In the data rows, the value 128 means zero.
What is the hidden score of each row? Scores go from 0 to 40, and 20 is about the middle. The score is a weighted sum of the row's numbers plus the product of two more (or one squared), each taken from its middle value.
[170 137 136 188 175  82 110 190 121 151 182 100 109  81 203  84] -> 28
[103 173 136 187 114 142 154 133 112 131 174 122 160 121 104 137] -> 16
[162 132  58  96  69 179 135 178  94 149  39 155 134 150 157  77] -> 11
[123 102 239 124 166 120  50 138 100 106 143  85  42 141 136 195] -> 8
[105  78  92 122 109 127 207  90 168 128 113 150 136 125  90 138] -> 16
[133 151 110 190 181  60 136 186 101 133 195 105 120  80 131 112] -> 25
[179 119  47  70  63 195 109 172 105 170  25 133 110 185 161   0] -> 19
[175 180 115 175 163 105  71 192  93 172 161  79 100  79 182  81] -> 32
[ 93 118 124 134 143 127 198 119 163 105 166 173 172 107 106 161] -> 26
[136  90 105 114 159  83  90 115 201 141 132 156 114  73 110 131] -> 22
[138 122 219 114 204 109  66 133 112  93 134  79  62 120 136 168] -> 19
[124 159 207 124 197 118  63 148 101 103 140  86  42 118 131 170] -> 18
[104 176 155  94  74 157 152 135 137 118  97 144 108 163 158 145] -> 14
[111 167 196 106 115 196  97 113  74  87  83 102 123 192 131 144] -> 19
[105  88 123 114 147 132 143  94 157 115 110 143 154 125 123 171] -> 19
[112  84  92 136 130  98 171 109 193 109 162 169 130 140 113 163] -> 34
[104 140  80  94  81 135 181  79 155 125 121 138 155 124  89 127] -> 22
[ 99 103 120  91 112 144 162  76 156 122 128 166 157 106  99 164] -> 26
[115 175 128 162 103 138 160 167 106 132 149 119 165 123 134 115] -> 18
[ 74 114 108 103 125 128 188  84 180 116 107 177 168 127  95 160] -> 24
[ 94 122 151 128 148 175 152 146 147  77 144 121 136 129 131 172] -> 15
[111 117 188  58  82 167  96  90  81  83  77 112  87 188 150 108] -> 4
[144 134 175 142 164 121  64 146 122 110 151  97  76 128 129 169] -> 15
[108 143 107 116  73 180 170 144  87 137  86 130 130 188 114 112] -> 23
[147 113 142 169 134 106 158 121 103 127 175 123 173 108  97  99] -> 24
[138 160 104 176 154 129 146 165 117 143 186 102 107 116 131 142] -> 18
[166  48  62  55  49 100 159  60 176 148  72 177 115 152 162  71] -> 17
[110 104  96  87  82 162 111  94 132 124  62 133 104 158 150 131] -> 20
[142 146  59  99  75 190 147 142 114 146  73 129 147 193 128  84] -> 23
[119 145 123 163 120 176 168 114 124 113 147 123 162 152 116 119] -> 19
[122 130 119 155 106 146 183 134  98 144 160 107 185 146 136 102] -> 16
[185 107  76 178 134  84  30 182  63 167 114  67 102  89 197   0] -> 24
[153 146 115 180 169  82  98 204  96 146 172 103  96  91 171  81] -> 22
[152 117  90 195 157 102 113 195  79 146 186 104 146  91 191  63] -> 20
[127  91 121 118 164  44 134 123 195 148 154 158 101  57 144 137] -> 26
[120 187 190  96 122 203  81 123  75  76  94 108 121 186 160 164] -> 24
[102 133 194 132 154 177 101 139 109  91 132 108 106 166 139 181] -> 20
[119 101 144 184 115 110 169 165 111 136 166 117 164 113 106 143] -> 13
[158  55 116  60  84 146 130  89 126 128  51 135 133 163 135 122] -> 20
[114 108  99 114 107 139 163  82 167 117 114 161 170 114 109 129] -> 24
[139 183 184  88 130 214  53  95  82  93  82  78  89 207 129 138] -> 15
[116 143 104 192 144 100 125 149 112 133 197 122 159 101 129 147] -> 18
[114  84 104 130 152  73 177  99 212 147 163 167 111  81 119 161] -> 17
[135 100 135 128 148  51  71 132 198 163 145 154 101  80 123 144] -> 12
[ 99 153 133 150  98 127 182 124 115 116 150 149 179 137 128 110] -> 21
[119 112 129 116 156 109  94 119 170 123 115 137  86  99 133 145] -> 19
[150  67  69  52  62 122 134  99 138 167  60 147 159 156 110  79] -> 20
[105 150 188  80  93 167 109  90  79  92  77 112 114 193 112 145] -> 19
[126 133 120 202 148  77 129 166  90 133 150 110 143 107 115 132] -> 23
[116 120 185 130 159 136  60 123  97  86 134 132  94 162 132 194] -> 29
[132 143 150  78  95 217  80 144  64 110  63  97  86 222 165 128] -> 22
[112 193 130 193 137 112 153 154 104 124 154 114 172 130 117 133] -> 21
[172 114 144 189 158  85 115 137 109 135 129 117 121  84 147 112] -> 27
[101 146 188 132 148 138 152 120 146  97 162 115 109 151  83 176] -> 19
[ 78 159 162 127 137 154 134 140 154  83 126 137 152 127 104 176] -> 18
[155  75 103 104 160  35  75 156 144 172 108 123  24 103 153 116] -> 16
[153  81  74  41  31 123 160 105 150 157  44 177 146 175 153  43] -> 21
[110  67 128  59  83 146 108  95 130 128  74 145 145 144 147 115] -> 16
[115 187 136 125  81 144 150 159  85 132 103 128 154 177 125 104] -> 20
[150 139 110 192 156 113 126 177 108 136 191  95 138  92 149 115] -> 19
[124 152 110 126  83 147 181 170 107 151  73 145 194 172 141  86] -> 6
[106 165 181 102 142 149  96  90  78  83 107 117 146 191 154 154] -> 24
[123 120 231 122 179 136  86 150  99  86 171  82 121 177 146 194] -> 18
[114  92 103  76  89 111 186  60 171 139  96 165 123 136 126 111] -> 20
[ 68 198 149 125 127 195 151 113 135  99 129 153 146 145  75 182] -> 28
[117  92  99  49  79 157 137  86 122 127  74 141  99 177 137 100] -> 17
[111 149 192 125 147 168  62 148  98  95 142  94 117 157 112 195] -> 21
[127 152 156 209 153  94 150 190 111 161 165  99 158 109  97 121] -> 7
[103 171 118 146  89 132 152 158 115 123 121 129 181 132 154  89] -> 21
[138 104 122  60  90 138 123  99 148 120  88 116 138 135 100 111] -> 21
[100 177  96 129  85 163 164 145 101 121 124 134 155 155 157 101] -> 22
[114 121 201 137 199 110  57 167 113 107 125  91  58 133  86 173] -> 17
[101 125 191 133 152 154 101 135  77  89 141 107  99 162  97 176] -> 29
[132 148  81  90  67 205 130 164  99 165  45 145 115 185 121  41] -> 16
[163  63  71  32  60 112  84  81 126 142  35 141 127 168 174  62] -> 11
[139 107 161 115 161 103 103 146 161 136 129 101 102 132 106 136] -> 12
[139 144 141  49  58 182  44  98  59 118   0  61  62 222 175  81] -> 4
[ 97  99 142 113 143 162 134  86 156 105 140 120 128 125 114 177] -> 20
[124 137 122 196 119 157 189 150 120 118 181 135 203 132 123 106] -> 18
[123  92  81  82  78 105 166  79 181 147  93 171 206 161 118 127] -> 23
[155 102 105  93 172  43  86 138 174 151 121 134  55  98 107 144] -> 23
[167 108 203 105 207 147  42 139 116 116 131  83  49 143 162 194] -> 12
[127 140 128 155 101 185 175 145 131 115 128 126 153 144  90 114] -> 9
[102 107 105 127 105 114 164  70 187 128 139 180 103 108 100 153] -> 21
[138  43  98 123 158  16 140  82 254 164 180 191  90  77 142 127] -> 3
[141 162 212 115 178 135  48 126 103 107 134  83  87 181 141 167] -> 10
[110 142  89 107 149 123 136  66 174 128 125 179 147 106  92 150] -> 31
[147 116  94  84  95 146 123 120 115 122  62 155  82 165 140 106] -> 27
[121 141 144 187 116 130 190 156 103 129 166 130 195 112 116 136] -> 12
[149 148 220 122 183 146  77 172 105 110 164  97  35 121  96 161] -> 15
[149  82  84  34  76 134 142  83 131 125  47 158 128 145 132  93] -> 32
[ 92 179 123 135  80 197 148 126  87 138 117 160 120 168 113 129] -> 26
[117 180 159  99 108 199  70 111  70  95  82 112 141 184 134 162] -> 27
[141  86 125 123 180  75 103 132 180 146 134 127  90  47 127 186] -> 12
[ 72 138 116 112 107 128 154 120 166 125 118 153  98 114 115 169] -> 19
[113 145 141 138  74 169 149 181 106 130 111 123 142 140 127  93] -> 12
[157 154 106 186 161 102 130 165  73 148 165  85 137  91 185  62] -> 32
[118 129  87 102  75 164 177 151 114 129 120 147 124 160 127  87] -> 23
[161 157 121 200 164  69 118 181 117 142 195 103 104  71 162  89] -> 27
[131  72  84 115 166  29 116  75 223 132 136 155 112  46 121 122] -> 30
[124 130 127 170 120 153 184 116 103 117 165 118 158 116 129 112] -> 19
[133  98 117  73  51 130 151  95 154 138 101 150 147 151 111 114] -> 13
[151 182  73  98  51 177 144 112  84 158  56 134 118 180 175  36] -> 23
[117 201 124 177 116 145 197 145 110 119 155 141 172 116 112 115] -> 19
[116 113  80  97  97 129 162  74 194 138 105 174 170 113 117 130] -> 23
[108 174 123 161 104 143 184 141 113 139 155 124 215 125 113 135] -> 17
[150 145 112 200 163  73  83 196 103 152 176  96  87  91 176  93] -> 14
[134  98 153 106 171  98  93 136 162 118 137 124 107  95 119 150] -> 21
[116 140 133  92 115 138 143 121 123 121  85 137 128 156  90 106] -> 23
[136 181 123 120  82 180 132 158 114 133  87 137 144 137 104  70] -> 22
[141 107 101 118 152  56  98  99 217 135 132 145  71  47 138 136] -> 30
[112  83 123 138 146  75 148 109 203 146 155 166 106 101  80 162] -> 17
[ 90 132 180 126 158 152  76 105 117  82 112 113 122 138  99 199] -> 26
[116 117 108 170 138 110 189 128 104 120 168 141 164 104  97 146] -> 29
[134 154 110 179 115 144 141 135  81 140 167  78 167 130 114 121] -> 16
[118 138 209 129 156 181  89 120 107  93 133 107  88 182 161 181] -> 18
[101 168  94  98  83 110 180  72 138 134  80 153  96 147 125 142] -> 24
[161  72 101 118 159  74  92 146 174 149 124 136  74  92 131 147] -> 20
[175  66  73 106 157  63  80 134 200 188  96 149  93  75 155  87] -> 29
[ 85 200 166 103 129 217 117 121  83  91 113  90 139 184 121 150] -> 23
[116 132 142 190 139 123 170 157 112 113 179 135 174 121 108 122] -> 22
[142  51  83  62  80 108 171  77 179 144  73 174 162 130  97 100] -> 25
[117 142 172 131 149 129  72 133 132 108 146 125  97  85 102 166] -> 20
[114 148 222 126 149 190  67 139 122  95 141  93 126 162 102 175] -> 11
[146 111 108  96  76 180 108 138  91 139  52 129 145 179 131  29] -> 18
[163 152 108 181 166  87  98 195 100 163 203 126 111  87 179 115] -> 19
[105 134 149 139 107 154 153 132 113 135 136 135 160 146 144 130] -> 15
[130 163  89 127  66 160 155 160  90 123 101 148 147 179 108  97] -> 29
[ 85 162  73 118 118 146 147  60 194 130 119 160 171 122 106 152] -> 23
[137 173 117 181 106 130 164 158  96 125 171 112 200 153 167 109] -> 20
[139  78  55  94  63 118 183  56 177 138  88 156 163 155  89  95] -> 22
[137 103 115  84 164  69 114 129 175 162 140 113  69  62  94 125] -> 23
[121 173 121 111  85 196 168 171 108 130 106 130 169 146 131  94] -> 12
[184 128  94 184 184  76 105 188 104 154 169  74 110 128 160  77] -> 18
[148 106 149  99 162  86  91 116 193 117 103 141  43  70 116 170] -> 21
[104 134 195 121 168 148 100 138  93  77 133  91 111 179 122 187] -> 29
[149  58 122 119 156  81 113 119 197 149 158 138 126  74 146 148] -> 18
[177 144  91 184 166  63  95 175  91 152 168  88 124  82 169 119] -> 30
[130 159 131 107  84 177 187 153  96 132  88 151 153 153 102  83] -> 14
[162  65 126  84 189 109  98 159 158 138 139 128  90  81  83 152] -> 21
[118 156 102 109  63 180 132 142 114 154  74 130 125 174 171  70] -> 11
[139 141 117 197 168 106 138 174 108 132 163 113 154  94 159 115] -> 18
[112 179 124 148 105 161 152 125  81 135 128 121 172 167 123 109] -> 21
[124  93 114 111 164  74  99  88 186 135 128 139  73  66 132 166] -> 22
[135 146 116 170  95 157 164 122 113 125 154 141 187 133 112 107] -> 22
[112 166 116 180 134 130 158 168 101 134 157 101 151 136 139 120] -> 16
[129 112 205 120 220 148  23 153 110 108 175  83  51 138 135 161] -> 4
[147  63  99  41  56 126  87 100 121 147  31 131 123 177 159  87] -> 13
[100 138 128 116 130 102 185  80 169 118 151 200 166 139  94 156] -> 32
[146 149 138 179 151  92 135 181 117 145 183 105 155  97 141  87] -> 22
[ 91 116 123 101 102 117 194  85 190 133 136 157 154  99 120 131] -> 17
[126  79 159 108 156 103 113  98 175 111 156 141 120  90 119 210] -> 21
[121 118 126 179 128 122 193 132 105 133 164 103 171 123 131 137] -> 13
[136 162 122 178 162  63 106 150 108 130 169  80 150  65 133 106] -> 34
[103  71 122  84 103 140 163  91 171 130 116 162 187 131 159 120] -> 18
[118 126 156 125 176 108 144 130 137 106 141 104  79 129 116 176] -> 17
[143 106 114 182 146 101 118 186 123 131 165 121 130 108 157 103] -> 18
[102 117 144 114 145 126 142 104 164 133 134 114 135 134 113 170] -> 13
[132 142 133 183 155 113 125 151 132 141 194  95 180  61 159 115] -> 24
[103 136 129 103 138 144 152  92 169 128  89 147 110 115 113 158] -> 6
[137 139 121 171 113 164 186 157 107 133 147 132 180 165 110 106] -> 17
[151 163  97  90  67 192 123 160 106 132  81 135 119 191 109  40] -> 15
[163 146 111 199 168 101  85 191 114 136 185  93 129  60 154  80] -> 29
